Rows swapped in pairs by one turn or mirror: which row each one swaps with:
The rows were stretched afterwards, more along some directions than others.
limob: [-2.35  1.93  1.12 -2.35  1.72  1.74 -1.30  1.32  0.46  3.36  0.02 -1.88
  3.55 -0.26 -1.08  0.28 -0.56]
pali: [ 2.86 -0.38  0.07 -0.92 -0.74  2.31  0.11  0.19 -1.85  0.32  0.93  0.48
  0.02 -2.36  1.45  0.27  1.63]
mezog: [ 0.73 -1.95 -0.41 -1.47 -0.94  2.12 -1.57 -0.09  1.34  0.63  1.15 -0.62
 -0.12 -2.89  2.08 -0.99  2.22]
ziluf: [-0.11 -1.49  0.95 -0.73  0.22  2.17 -1.37 -0.45  0.97  0.54  0.29 -0.07
  0.93 -1.60  0.34 -1.85  1.11]
lusek: [ 0.44 -1.56 -0.62 -0.72 -0.47  2.06 -1.37 -0.60  1.23  0.48  1.32  0.09
 -0.26 -3.11  2.70 -1.52  2.07]
zopi: [-1.49  0.85  1.59 -0.95  1.93  2.21 -0.65  2.11 -0.29  1.52 -0.88 -3.47
  2.53 -0.52 -1.25  1.92 -0.59]
Kinu: [-0.49  0.44  0.74 -2.44  1.29  3.88 -0.57  1.41  0.17  0.84 -0.81 -2.56
  3.13  0.28  0.43  0.47  0.75]
Tepir: [-1.01 -0.10 -1.01 -0.42  1.46  0.38  0.13  0.03 -1.01  2.31 -0.05 -1.02
  2.53  1.51 -0.97 -0.29 -1.07]
Gem: [-3.83  0.64  1.41 -2.34  2.73  2.19 -1.34  1.52  0.49  2.06 -0.39 -2.06
  2.81  0.46  0.51  1.33  0.02]
dafar: [-2.39 -1.64 -0.13 -1.27  1.35  1.69 -1.56 -0.72  1.87  1.46  0.15 -1.96
  2.99  0.05  0.61 -0.17  0.88]
golag: [-2.18  1.08  0.46 -1.64  1.59  1.08 -0.89  1.41 -0.59  2.38 -0.46 -2.24
  2.71  0.96 -0.60  0.36 -0.98]
Puvus: [ 2.02  0.05 -0.11 -1.92 -1.22  3.43 -0.38  1.37 -0.44 -0.70  1.07 -0.75
 -0.68 -3.15  1.73 -0.13  0.96]
fopar: [-0.21 -1.88 -0.10 -1.70  0.00  2.12 -1.33 -0.22  1.43  1.05  1.10 -1.76
  1.08 -2.12  1.97 -0.93  2.13]
bifid: [ 0.85  1.14  1.29 -1.64 -1.09  1.80  0.06  1.00 -0.37  0.31  0.88 -0.06
  0.55 -2.46  0.68  1.38  1.45]
zuko: [ 1.86 -0.32  0.51 -1.76 -1.26  3.27 -0.20  0.45  0.07  0.42  0.28 -0.14
  0.19 -2.05  3.46  0.57  0.07]
Viso: [ 0.73 -1.92 -0.22 -1.17 -0.23  0.97 -1.76 -0.23  0.89  0.99  0.94 -1.41
  0.37 -2.59  1.98 -1.18  1.99]
vumop: [ 0.33 -1.75 -0.45 -1.73 -0.49  1.07 -1.93 -0.51  0.98  1.45  1.13  0.63
  0.60 -2.39  1.94 -1.19  2.25]
bize: [-1.47 -1.28  1.02 -1.00  1.31  2.04 -1.23 -0.34  1.36  0.45  0.30 -0.82
  1.72 -0.64 -0.35 -0.73  0.43]
Rira: [-1.12 -0.90  0.72 -1.04  0.39  2.40 -1.61 -0.78  1.75  0.00  0.23 -0.04
  1.45 -1.14  0.82 -1.52  1.06]
fuv: [-3.42  0.04 -0.57 -2.36  2.56  1.73 -1.11  1.18 -0.11  1.68 -0.21 -0.53
  2.18  1.34 -0.37  0.34 -0.51]
kif: [ 0.06 -0.02  1.30 -1.66 -0.60  2.82 -1.17  0.46 -0.22  0.87  0.42  1.84
 -0.07 -2.57  2.47  0.38  1.23]
semo: [ 0.77 -2.04 -1.04 -1.08 -0.97  1.78 -1.88 -0.11  1.44  0.36  0.70 -0.62
 -0.19 -2.37  2.32 -1.36  2.27]
Rutil: [ 1.06 -1.00  0.28 -2.98 -0.85  3.70 -0.58  0.14  0.43  0.21  0.34  2.08
  0.46 -1.98  3.05  0.38  0.93]
Ropir: [-1.39 -1.16  0.77 -0.82  1.02  1.79 -1.92 -0.02  1.66  1.27 -0.05 -1.13
  1.65 -0.85  0.11 -1.23  0.49]
nozov: [ 1.52 -1.42  0.14 -0.64 -1.17  1.19 -1.45 -0.02  1.21  0.00  0.86  0.75
 -0.77 -3.33  1.60 -2.26  2.35]
bur: [-0.29  0.01  0.06 -0.09  1.09  1.06  0.68  0.47 -1.51  1.08  0.83 -1.39
  0.92  1.01 -1.54  0.00 -1.03]
nime: [ 2.07  0.28  1.13 -1.87 -1.13  3.97  0.04  1.41  0.16  0.30  0.81 -0.41
 -0.07 -3.10  2.45  0.82  0.38]
Turem: [-2.02 -0.77  0.49 -1.46  1.59  2.56 -1.76 -0.01  2.03  0.53  0.23 -0.33
  1.78 -1.06  0.70 -1.05  0.98]
kaba: [ 3.32 -0.21 -0.06 -2.61 -2.33  2.61  0.12  0.82  0.95  0.67  0.10  0.10
  0.68 -2.06  2.93 -1.37  1.52]
Vopa: [ 1.08 -0.82 -0.77 -2.82 -1.08  2.51  0.30  0.34 -0.58  0.58  1.17  2.11
  0.26 -1.46  1.88 -0.59  0.72]
fevu: [ 3.76 -1.31  0.71 -2.21 -2.43  4.60  0.23  0.66  0.61  0.41  0.13 -1.43
  0.50 -1.92  2.98 -0.01  0.76]
gon: [ 2.12  1.42  1.64 -2.02 -0.57  1.18 -0.43  1.27 -0.30  1.90  1.47  0.12
  0.26 -4.06  0.96 -0.26  0.99]
Daguz: [-1.83  1.04  0.49 -1.63  1.07  0.59 -0.61  0.92 -0.67  1.69 -0.25 -0.73
  1.97  1.49 -0.49 -0.13 -1.07]
tifez: [-1.03 -1.48  0.60 -0.74  0.98  1.76 -1.16 -0.94  1.45 -0.11  0.28 -0.27
  1.69 -0.44  0.39 -0.62  0.66]
nutum: [ 0.40 -1.42  0.01 -1.25 -0.73  1.43 -1.33 -0.58  1.50  0.70  1.55  0.03
  0.06 -2.72  2.17 -0.94  2.07]
Noguf: [-1.51  0.04 -0.92 -1.35  1.16  1.02 -0.67  0.70 -0.99  0.85  0.69 -1.94
  2.80  0.70 -1.75  0.56 -1.06]
dus: [-2.14 -0.60 -0.26 -3.07  1.81  2.86 -0.39  1.29  0.12  1.81 -0.58 -1.14
  3.18  1.38 -0.22 -0.09 -1.04]
kune: [-0.65  0.05  1.34 -2.26  1.21  2.07 -0.22  0.43 -0.89  0.78 -0.01 -1.68
  3.07  0.66 -1.21  1.06 -1.03]
nav: [-2.05  1.11  0.93 -1.84  1.42  0.75 -0.41  1.20 -1.03  2.53  0.24 -1.23
  2.78  1.35 -1.75  0.81 -1.10]
Fegan: [ 2.07  0.61  1.31 -1.93 -1.40  2.52  0.08  0.57 -0.26  0.33  0.69  0.64
  0.25 -2.64  2.52  0.23  0.59]
povi: [ 3.04  0.06  0.75 -2.62 -1.95  2.82 -0.04  1.03  0.25 -1.39  1.11  0.06
  0.57 -3.05  1.33 -0.30  0.86]
gor: [-1.15 -1.16  0.88 -1.81  0.78  1.11 -1.84 -0.29  1.52  1.69 -0.19 -0.92
  2.58 -0.29  0.33 -1.73  1.04]

Swapped with fopar: ziluf
Swapped with Gem: kif
Swapped with zuko: Daguz
Swapped with Rira: Viso
Swapped with Fegan: golag
Swapped with tifez: semo
Swapped with nutum: Ropir

Rows swapped in pairs by one turn or mirror: which row each one swaps with:
The rows were stretched afterwards, more along some directions than others.
Vesib: [-1.67  2.72  1.95  1.39  3.28 -0.33 -1.35 -1.14  0.25 -1.52 -1.96 -1.81
  1.69 -2.96 -0.62  1.24  0.77 -2.96]
vas: [-1.54  2.30  1.91  0.83  2.40  0.96  0.53 -1.75 -0.52  1.41 -4.02 -1.60
  0.50 -4.85  1.86  2.06  0.01 -1.95]
zoni: [-1.81  4.30  0.39  0.53  2.70 -0.46 -0.17 -0.93  0.14 -0.34 -1.09 -1.92
  0.71 -1.75  0.71 -0.14 -0.50 -1.91]
pivi: [-1.59  0.51  0.80  1.05  1.80  0.60  1.23 -0.44 -1.73  1.45 -1.92 -0.01
  1.16 -0.66  2.37 -2.10  0.43 -2.16]
Zar: [ 1.17  0.94 -0.04  0.36  0.50 -0.38  0.71 -0.48  0.40  0.25  0.45  0.71
  1.48 -0.08 -1.10  0.78 -1.49  1.30]
dibel: [ 1.12  0.88  0.09 -0.55  0.39 -0.40  0.74 -0.76  0.35  0.53  0.16  0.07
  1.35 -1.63 -0.11  1.21 -0.10  1.05]
nurun: [ 0.20  0.33 -1.11 -0.72  0.04 -0.67  0.01  0.17 -2.21  1.26 -1.50  0.78
 -1.11 -0.67  1.38 -0.43  0.69 -0.81]
vul: [-0.52 -0.62 -0.66 -2.29 -0.41  0.67  0.97  1.74 -0.15  0.87 -0.02  2.51
 -1.35 -0.13  0.53  0.13 -0.11  0.28]
seze: [-2.78  1.52  2.53  1.02  3.13 -0.70 -0.43 -1.20  0.27  1.42 -2.38 -0.78
  0.20 -2.68  1.36  1.10 -1.15 -1.25]
Rizo: [-0.53  1.80 -1.44  1.41  1.40  0.48  1.26 -0.52  0.18 -0.59 -0.43  0.11
  0.99 -2.03  1.06 -0.10  0.95 -1.19]
memi: [-0.43 -0.57  0.29  0.20 -0.29 -0.21  0.78 -2.48 -0.99  1.93 -2.01  1.42
 -0.27 -0.05  0.40 -0.25 -1.49 -0.59]
Buga: [-1.67  1.50  1.13 -0.30  3.28 -0.49 -0.33 -0.45 -0.13  0.72 -0.44 -0.03
  0.91 -2.98 -0.09  1.52  0.77 -0.86]
vogo: [-1.42 -1.14  0.13 -0.14  1.12 -0.98 -0.57 -1.46 -1.16  2.15 -2.44  1.71
 -0.94 -2.47  2.77  0.76  0.33 -1.09]
Pem: [-2.14  2.51  2.46  0.61  2.70 -0.53 -0.16 -0.93 -0.68  0.45 -2.77 -2.64
  0.69 -2.78  1.51  0.68 -0.54 -2.01]
Bona: [-3.19  3.92  2.32  0.99  3.57 -0.07 -0.55 -1.88 -0.18  0.38 -2.67 -2.84
  1.42 -3.31  1.57  0.33 -0.24 -3.46]
zed: [-0.98  0.20  0.30 -1.69 -0.07 -0.12 -1.50  1.31 -0.25  0.37 -1.60  1.52
 -0.79 -0.57  0.23 -0.77 -0.70 -1.42]
Fufa: [-1.56  0.91  0.36  0.49  1.43 -1.92 -1.90 -0.49 -0.69  0.11 -1.97  1.55
 -0.28 -1.63 -0.21  0.33  0.32 -1.53]
zab: [-0.94 -1.40  1.54  0.67  0.73 -0.40  0.00 -2.13 -0.30  2.01 -2.98  1.17
  1.00 -1.05  0.08 -0.19 -1.94 -1.03]
peten: [ 0.58  2.39 -1.83 -0.59  1.32 -0.35  1.00  0.28  0.03  0.59  0.51  1.70
  0.06 -2.02  1.25  1.18  1.00  0.25]
Gudu: [ 0.40 -0.31 -0.41  0.41  0.59 -1.02  0.10  1.53  0.79  0.37 -0.21  1.89
  0.66 -1.21 -0.94  0.85 -0.30  0.00]
Nat: [-0.27  0.44 -0.54  0.05 -0.54 -0.85  0.93  0.58  0.62  2.71 -1.91  2.00
 -1.60 -2.27  0.01 -1.43  0.37 -0.01]
Kited: [ 0.29 -1.84  0.09 -1.96 -0.46 -0.13  0.27  1.57 -1.80  0.61 -1.72  0.30
 -1.11 -1.89  0.62  1.47  0.13  1.23]
medom: [-0.72 -0.77  1.33  0.61  0.06 -0.28  0.74 -2.70 -0.79  2.11 -2.84  0.58
  0.75 -0.75  0.77 -0.18 -1.12 -1.24]
tenud: [-0.66 -1.62  1.34 -0.37 -0.81 -0.01  0.41 -1.48 -0.85  2.38 -2.84  1.33
  0.11 -0.94  0.48  0.00 -1.14 -0.40]
kasu: [ 0.08 -0.09  0.67  0.88  1.07 -1.68 -0.67 -0.33  0.21  0.77 -0.37  0.89
  1.07 -2.66  0.56  0.47  0.41 -0.11]
puvor: [-1.25 -1.88  0.31 -0.10  0.73  0.73  1.68  0.25 -1.50  3.03 -2.24  1.38
 -1.18 -2.42  2.15 -0.91  0.06 -0.82]
Lipap: [-1.29  3.21  1.09 -0.07  2.96 -0.14 -0.75  0.05 -0.46 -0.30 -0.31  0.55
  2.45 -0.55 -0.15 -0.35  1.05 -2.22]
Zuv: [ 0.97  1.66 -1.01 -0.29  0.63 -0.73  1.69 -0.47 -0.07  0.40  0.41  0.95
  1.17  0.24 -1.54  0.03 -1.18  0.92]
ribo: [-0.65  0.96 -1.30  0.04 -0.06 -0.35  1.55 -2.45 -0.83  1.60 -0.87  1.65
 -0.49 -1.96  1.78 -0.71  1.50 -2.00]
Redu: [-0.33  2.76  0.17  0.82  2.35  0.57 -0.35 -1.12 -0.15  0.34 -1.51 -0.84
  1.60 -2.75  1.43  1.06  0.90 -2.11]
Dife: [-1.14 -0.37 -0.07 -0.08  0.68 -0.02  0.21 -0.97  1.64  0.73 -0.69  0.24
  0.62 -2.64 -0.02  0.16  1.46 -0.48]
Bimuk: [-2.19  0.43 -0.02  1.19  1.52 -1.35  0.60 -2.54 -0.69  1.47 -2.31  0.53
 -0.40 -1.62  0.70  0.42  0.13 -2.54]
Nasil: [ 1.53  1.10 -0.11 -0.15 -0.04 -0.45  1.36  0.02  0.19  0.54  0.13  0.87
  1.61 -0.01 -1.10  0.36 -0.86  0.99]
figu: [-0.61  0.13  0.24 -2.37 -0.42 -0.08 -0.65  2.49 -0.95  0.45 -1.04  1.32
 -0.79 -0.56  0.19 -0.83 -0.15 -0.94]
tabe: [ 0.42  1.96  0.39  0.17  0.64 -0.08  1.49 -0.87  0.24  0.85 -0.49 -0.14
  1.66 -1.19 -0.56  0.88 -0.75  0.68]
zag: [-0.48  0.14  0.87 -2.06 -0.21  0.71 -0.05  1.64 -0.53  0.41 -1.76  0.84
 -0.42 -1.22  0.69  0.03 -0.04 -1.26]
Dek: [-0.13 -0.78 -0.16  0.66 -0.03  0.06  1.09  1.09 -1.59 -0.02 -1.98 -0.26
 -0.95 -1.10  0.74 -1.34  0.20 -1.10]
Gek: [ 0.01 -0.82  0.45 -0.28 -0.92 -0.11  1.16 -1.91 -1.04  3.05 -2.82  1.42
 -0.86 -1.68  1.60 -0.46 -0.70 -0.58]

Swapped with peten: vogo
Swapped with Fufa: Rizo
Swapped with zoni: zed
Swapped with Bimuk: Gudu
Swapped with Redu: nurun
Swapped with Nasil: medom
Swapped with zag: Pem

